In the data rows, the value 128 means zero.
Here are some points, each followed by its number:
[100 110 116 107 107 100  93 101 102 118 101 103] 0
[141 111 110 158 113 206 139 128 128 157 141 160] 1
[101 104 105 105 101 100  98 138 127 103 152 129] 2
[150 153 154 151 153 150 142 148 157 153 166 162] 3
[162 151 149 135 138 147 146 143 144 158 163 151] 4
[169 169 104 146 139 156 166 169 134  99 150 172] 5
[120 126 140 121 132 117 122 110  94  94 108  89] 6
[152 158 161 150 169 161 143 151 137 143 124 142] 7
[131 143 199 182 168 171 176 172 172 136 144 160] 8
[100  99 102  99 102  99 100  97  99  99  98  96] 9
[184 179 189 184 178 173 184 166 157 174 167 150] 10
[136 142 144 128 136 140 136 110 112 117 122 123] 11
[119 104 153 110 119 178 108 131 148 155 119 109] 12
[ 99 101  95 113  98 101  92  89  95  94  90  89] 13
[113 139 131 150 123 123 179 133  89 130 118 131] 14
[122 170 109 113 100 169 148 154 102 132 128 151] 15
[133 119 146 120 143 151 148 140 148 134 118 155] 16
[100 111 128 155 153 179 143 177 169 150 100 105] 17
[124  89 170 139 142 137  91 204 143  89  89  89] 18
[133 136 142 128 134 137 136 113 118 119 123 125] 19
[156 151 152 137 124 127 125 126 147 163 159 150] 20
[154 143 146 160 154 134 131 129 133 139 120 142] 21
[132 126  90 255  95 121  88  89 171 192 123 102] 22
[ 90  89 110 107 107  99  96 108 107  89 117 123] 23
[106 101  99 120 129 141 135 139 140 146 145 152] 24
[ 89  97  93 131  89 111 122  89  89 104 101  89] 25
[ 89 114  90  89 136 203  88  89 149  89  89  89] 26
[ 89  89  90  98 103  89 109  94  89  89  89  89] 27
[ 89  89  90  89 118 123  92 112  89  89  89  89] 28
[125  89  90 149  89 146  88  89  89  89  89  89] 29
[ 89  89  90 100  89  89  89  94  92  89  90  89] 30
[ 89  89  90 105 102 105  91 104  89  89  89  89] 31
[ 89  94 107 108 129  95 112  90  96 102  89  96] 32
[102  89  90  89  94 103  97  89  91  89  89  89] 33
[ 89  89  90  89  89  89  88  89 111  89  89  89] 34
[125 120 125 121 123 134 128 112 133 143 152 167] 35
[96 89 90 89 89 89 88 89 89 91 89 91] 36
[ 91 102  90  89  89  89  88 102  92  89 108  89] 37
[101  89  90  89  91  89  88 108  91  94  89  89] 38
[137  89  91  92  89  89  88  89  89  97 120  89] 39
[89 89 90 89 89 89 88 91 97 89 94 93] 40
[ 89  89  90  89  89  89  88  89 104  90  90  91] 41
[ 89  89  90  89  89  89  88  89 102  96  95  98] 42
[109  89 107  98 119  89  88  89  90  93  89  89] 43
[89 89 90 89 89 89 88 89 89 89 89 89] 44
[133 135 111 184 123 135 103  91 111 108  94  89] 45
[89 89 90 89 89 89 88 89 89 89 89 89] 46
[89 89 90 89 89 89 88 89 89 89 89 89] 47
[155 103 130 108 138 162 178 125 158 141 154 123] 48
[151 168 169 134 133 184 154 114 171 185 136 119] 49
[107  98  96 105  97  93  94  94  89  89  89  89] 50
[89 89 90 89 89 89 88 89 89 89 89 89] 51
[ 89  89 127  89 121  89  88  89  97  89  89  89] 52
[111 108 120 115 123 112 105 100  89  89  93  89] 53
[89 89 90 89 89 89 88 89 89 89 89 89] 54
[139 139 143 151 135 134 129 129 124 134 119 122] 55
[89 89 90 89 89 89 88 89 89 89 89 89] 56
[109 117 138 114 106 109 118 118  96  90  89 106] 57
[89 89 90 89 89 89 88 89 89 89 89 89] 58
[89 89 90 89 89 89 88 89 89 89 89 89] 59
[89 89 90 89 89 89 88 89 89 89 89 89] 60
[ 89  89  90  95  94 107 111 109 117 115  99  92] 61
[89 92 90 89 89 89 97 89 89 89 89 89] 62
[189 192 199 190 197 194 208 180 194 196 183 175] 63
[ 89 119  90  89 132  89 124  89  89  89  89  91] 64
[ 89  89  90  89  89  89  88  89  89 110  89  89] 65
[89 89 90 89 89 89 88 89 89 89 89 89] 66
[89 89 90 89 89 89 88 89 89 89 89 89] 67
[130 182 129  93 182 155 149  98 141 131 106 113] 68
[148 154 158 170 182 168 169 170 163 153 146 139] 69
[115 122 122 115 117 133 131 127 119 117 120 109] 70
[ 89 113  90  89 124  89 117  89  89  89  89  91] 71
[120 108 116 118 111  94  93 103 107 101 106 125] 72
[89 89 90 89 89 89 88 89 89 89 89 89] 73
[106  89  90  89  92  89  88  89  89  89  89  89] 74
[ 98 100 103  98  97 107 108 104 114 111  91  91] 75
[204 204 198 192 191 177 220 206 248 202 225 240] 76
[89 89 90 89 89 89 88 89 89 89 89 89] 77
[109 122 106 115  96 133 143 143 147 172 140 135] 78
[89 89 90 89 89 89 88 89 89 89 89 89] 79
[89 92 90 89 89 89 88 89 89 89 89 89] 80
[129  89  90  89  89  99 139 132  91  89 118 123] 81
[89 89 90 89 89 89 92 89 89 89 89 89] 82
[162 169 161 171 185 181 181 181 173 156 147 139] 83
[106  89  90  89  89  89  88  89 103  89  89  89] 84
[131  89  90  89  96  89  88  89  89 132 107 119] 85
[ 95  89 104  89  89  89  88  89  89 121 113  89] 86
[127  89  90  89  89  89  88  89  89  94  89  89] 87
[100  95  95  89  89  89  88  89  89  89  89  89] 88
[89 92 90 92 89 89 92 89 89 89 89 90] 89
[117 178 157 123 154 103  88 128 123  89 111 150] 90
[156 151 161 152 176 159 161 147 141 140 137 145] 91
[152 131  95  89 137  96  88  89  89  89  89  89] 92
[110 113  94  95 124 102 129  89  89  89  92  91] 93
[ 97 115 124 145 133 126 132 101 106  89 103  93] 94
[153 148 153 149 147 139 154 148 149 136 143 129] 95
[208 152 155 147 163 215 198 154 214 227 230 194] 96
[148 146 117 182 150 151 160 170 155 145 169  95] 97
[137  89 113 135 136 174 171 176 108 141 100 162] 98
[106  93 100  94 102 108 111  98 107 102 106  97] 99
[ 98  99 109 113 113 100 104 107 105 112 110  94] 100
[109 113 108 104 115 106 105 105 109 111 100 100] 101
[148 179 161 169 186 162 186 164 170 181 136 150] 102
[103 109 121 133 110 109 109 105 105 105 104 104] 103
[151 147 166 175 179 143 150 146 154 144 158 146] 104
[131 159 124 120 153 252 213 207 193 157 203 145] 105
[150 164 184 192 193 197 175 171 163 193 155 163] 106
[223 221 219 225 239 226 232 237 234 240 212 214] 107
[153 196 215 184 187 147 109 148 162 213 165 170] 108
[104 106 107 110 113 109 109 109 108 105 104 101] 109
[169 170 187 178 216 206 191 193 184 182 163 163] 110
[114 114 108 110 113 112 126 153 140 136 119 132] 111
[228 207 199 181 180 221 238 228 189 162 140 188] 112
[190 183 186 191 189 218 216 214 217 201 157 180] 113
[111 110 116 111 120 120 111 115 116 112 114 104] 114
[157 117 135 123 123 132 153 108 115 117 140 109] 115
[123 126 131 124 124 134 137 128 140 138 115 113] 116
[118 117 115 111 130 118 118 114 126 107 109 113] 117
[116 129 142 147 135 130 127 131 119 121 126 131] 118
[226 239 226 236 218 243 244 255 247 229 206 221] 119
[119 118 117 119 121 118 120 120 121 123 117 116] 120
[155 133 141 129 156 128 139 121 124 121 146 130] 121
[226 242 241 246 237 237 250 250 244 245 236 221] 122
[119 136 121 121 118 118 123 160 161 121 137 120] 123
[234 255 221 219 232 234 200 255 255 255 253 255] 124
[233 233 226 218 217 199 253 235 255 230 255 255] 125
[118 121 116 118 118 114 119 121 136 129 145 142] 126
[145 143 170 161 183 143 201 194 171 157 183 188] 127
[255 210 255 203 249 242 237 255 232 169 255 255] 128
[243 249 235 225 236 225 238 238 248 245 237 255] 129
[236 242 246 226 231 224 241 244 248 246 251 255] 130
[239 241 255 251 242 224 233 234 255 240 236 237] 131
[163 158 171 167 157 162 159 154 164 163 174 171] 132
[255 244 252 236 244 255 207 255 255 222 222 234] 133
[118 122 121 122 122 119 116 118 119 121 122 119] 134
[141 128 150 145 144 152 136 159 154 166 165 155] 135
[118 122 119 121 125 120 122 119 117 119 122 118] 136
[210 234 246 248 247 239 240 226 230 222 234 223] 137
[127 123 131 134 126 122 127 121 121 117 113 119] 138
[130 115 145 115 124 142 158 174 167 176 177 173] 139
[116 105 114 120 120 114 123 121 124 124 109 111] 140
[158 154 145 142 142 158 160 147 176 174 173 161] 141
Which point above is nearest to each new point? Its number follows each.
[120 113  90  89 110  89 100 122 134 131 154 122] >> 2
[108 111 115 116 111 105 107 108 112 105 111 108] >> 109
[142  89  90  89  97  89  88  89  89 143 112 127] >> 85
[126 144 132 145  99 121 109 149 174 163 182 153] >> 20
[ 97  95  90  89  89  89 106 140 126 126 108 127] >> 61
[102 103  97 152 104  91  92  92  89  90  91  93] >> 13
[122 121 119 108 104  93 112 113  94 116 126 134] >> 72
[127 146  92 115  98 128 114 119 145 109 148 152] >> 126
[166 169 167 171 184 184 193 191 184 170 162 154] >> 83
[149 144 161 156 151 151 143 141 148 150 160 160] >> 3
[148 128 124 112 103 120 101  95  89 110 112 114] >> 72
[111 106 108 115 108 111 112 111  99 102 113 118] >> 109
[ 94 109  90  89  93 161 144 149 143 193 156 149] >> 78
[ 95 110  90 108  97  94 115 122 115 143 117 143] >> 111
[113 137 147 136 108 115 126 126 136 110 101  93] >> 138
[129 104 120 108 114 106 101 110  99  89  89  89] >> 53
[109 136 116 101 110 124 128 121 109 117 138 152] >> 126
[121 118 135 147 168 133 133 158 145 150 163 173] >> 135
[ 95 111 104 103  96 117 104 145 144  99 123  99] >> 2
[ 97  94  96  96  95  90  90 127  94  92  93  98] >> 38
[127 123 132 145 138 139 130 161 114 108 127 127] >> 118
[ 89  94 107 110 129  95 111  94 103 109  92  97] >> 32
[ 89  89  90  89  89  89  88 136 119  89 148 122] >> 2
[166 106  90  96  89 100 133 157 121 117 127 107] >> 81
[ 96 108  93  92  94 106 102 131 121 126 128 111] >> 2
[104 101 102  99 106  99 102  92 104 102  99  98] >> 9
[116  97 112 102 126  97  96  91  99 102  98  97] >> 43
[111 108 120 115 123 112 105 100  89  89  93  89] >> 53
[216 216 206 197 207 197 207 208 215 214 207 230] >> 76
[133 127 132 129 131 145 137 118 143 154 168 187] >> 35
[134 123 120 134  93 105 133  89 107 121 103  98] >> 103
[ 89  89  90 110  89  89  88  89  89  89  89  89] >> 30
[ 89 100 117  89 139 131 136 151 161 153 172 185] >> 24
[163 147 133 144 130 132 114 129 150 163 176 181] >> 20
[103 105 109 101 102 102  96 102  94 106  98  96] >> 9
[130 123 125 104  99 106 122 125 103 105  89  99] >> 57
[165 171 163 176 191 191 188 184 187 158 148 139] >> 83
[ 89  89 116 172 157 133 160 158  89 119  89  89] >> 94
[ 95 113  91 113  97  99 128 136 127 166 144 153] >> 78
[115 124 150 121 111 114 126 125  98  90  89 111] >> 57
[111 113 109 113 103 111 113 129 139 136 157 162] >> 126
[ 89  89  90  89  89  89  88  89  95 114 139 125] >> 86
[106 109 104  97  89  97  95  92  95  91 102 104] >> 9
[121 101 114 104 109 103  98 106  97  89  89  89] >> 53
[104 123 103 102 104 103 103 143 141 109 122 105] >> 2
[112  97 107  91  93  96  95  97 102  98 101  95] >> 9
[153 162 161 148 129 122 121 121 138 140 141 141] >> 20
[194 203 213 211 193 189 199 191 194 195 193 196] >> 63
[131  92  93  92  89  89  88  89  89  95 114  89] >> 39
[147 149 165 186 175 199 166 163 152 183 152 164] >> 106
[105 102  92 159 103  89  91  89  89  89  89  89] >> 13
[118 101 125 119 119 129 110 138 135 147 143 135] >> 126
[126 103  90 142  89 141  92  93 100  91 100 100] >> 29
[147 134 132 125 129 104 121 113 102 122 164 190] >> 35
[141 198 140  94 206 171 165 101 155 142 110 119] >> 68
[233 255 175 219 155 193 199 206 186 191 226 251] >> 76
[128 148 163 140 134 148 146 153 142 113 131 119] >> 95
[ 89  89  90  89 113  99 111  89 111  89  89  89] >> 27
[ 96  96  91  93  95  98 114 142 131 133 121 134] >> 111
[187 196 197 196 183 184 194 179 212 191 199 199] >> 63
[216 130  94 182 150  89  88 154  89  89 131  89] >> 45
[204 142  98 159 149 121 150 134 112  89 162 179] >> 5
[108  92 111  89  89  89  88  89 102 106 140 108] >> 86
[ 89  95  92 122  89 107 115  89  95 101  99  89] >> 25
[ 89  89  90  89  89 189  88  89  89  89 105  89] >> 28
[138 124 120 127 139 136 116 114  93  89 100 102] >> 6
[131 108 103 140 104 108 156 112  98 129  95  91] >> 140
[ 89  89  90  89  89  89  88 123  89  89  89  89] >> 38
[ 89  89  90  89  89  89  88 116 121  89  89 166] >> 23
[106  89 116 126 113 127  88  89  89 124 139 200] >> 35
[166 162 154 147 151 142 152 152 154 141 132 132] >> 95
[174 161 149 155 152 140 136 113 148 131 120 143] >> 21
[223 157 161 155 162 204 195 152 210 228 233 196] >> 96
[204 210 205 209 193 193 235 209 248 210 231 243] >> 76
[142 178 157 166 187 156 188 160 172 187 126 147] >> 102
[193 208 202 205 197 181 185 183 164 183 206 187] >> 63
[129 129 135 108 111 103 126 122 109 131 141 155] >> 126
[173 188 177 200 166 172 149 174 143 177 171 151] >> 10
[104  95 107  89  89  89  88  89 100 102 130 104] >> 86
[196 205 201 211 208 188 191 207 189 196 201 194] >> 63
[ 89 100  90 137 186 142 136  89 154  89  89  89] >> 94
[127 149 120 121 148 222 194 188 177 145 185 139] >> 105
[180 174 124 155 139 163 169 172 146 125 155 177] >> 5
[117 113 128 122 131 118 109 103  89  89  94  89] >> 53
[ 97 115  90 113  99  95 121 131 121 156 124 156] >> 111
[121 132 126 144 150 143 139 170 162 152 144 166] >> 135
[146  89 120 102 106 111 137  89  90  89 126  89] >> 99
[146 142 164 170 177 133 138 136 154 138 170 129] >> 104
[ 89 101 150 126  92  89 107  89  96  97 101  89] >> 103
[144 181 194 132 145 125 176 152 133 131 175 114] >> 95
[153 163 135 122 152 126 156 133 199 167 164 159] >> 141
[128  89  90  89  89  89 156 106  89 146  89 137] >> 81
[136 138 120 168 141 141 146 154 142 134 152  94] >> 97
[ 89  89  90 115  89  89  88  89  89  89  89  89] >> 30
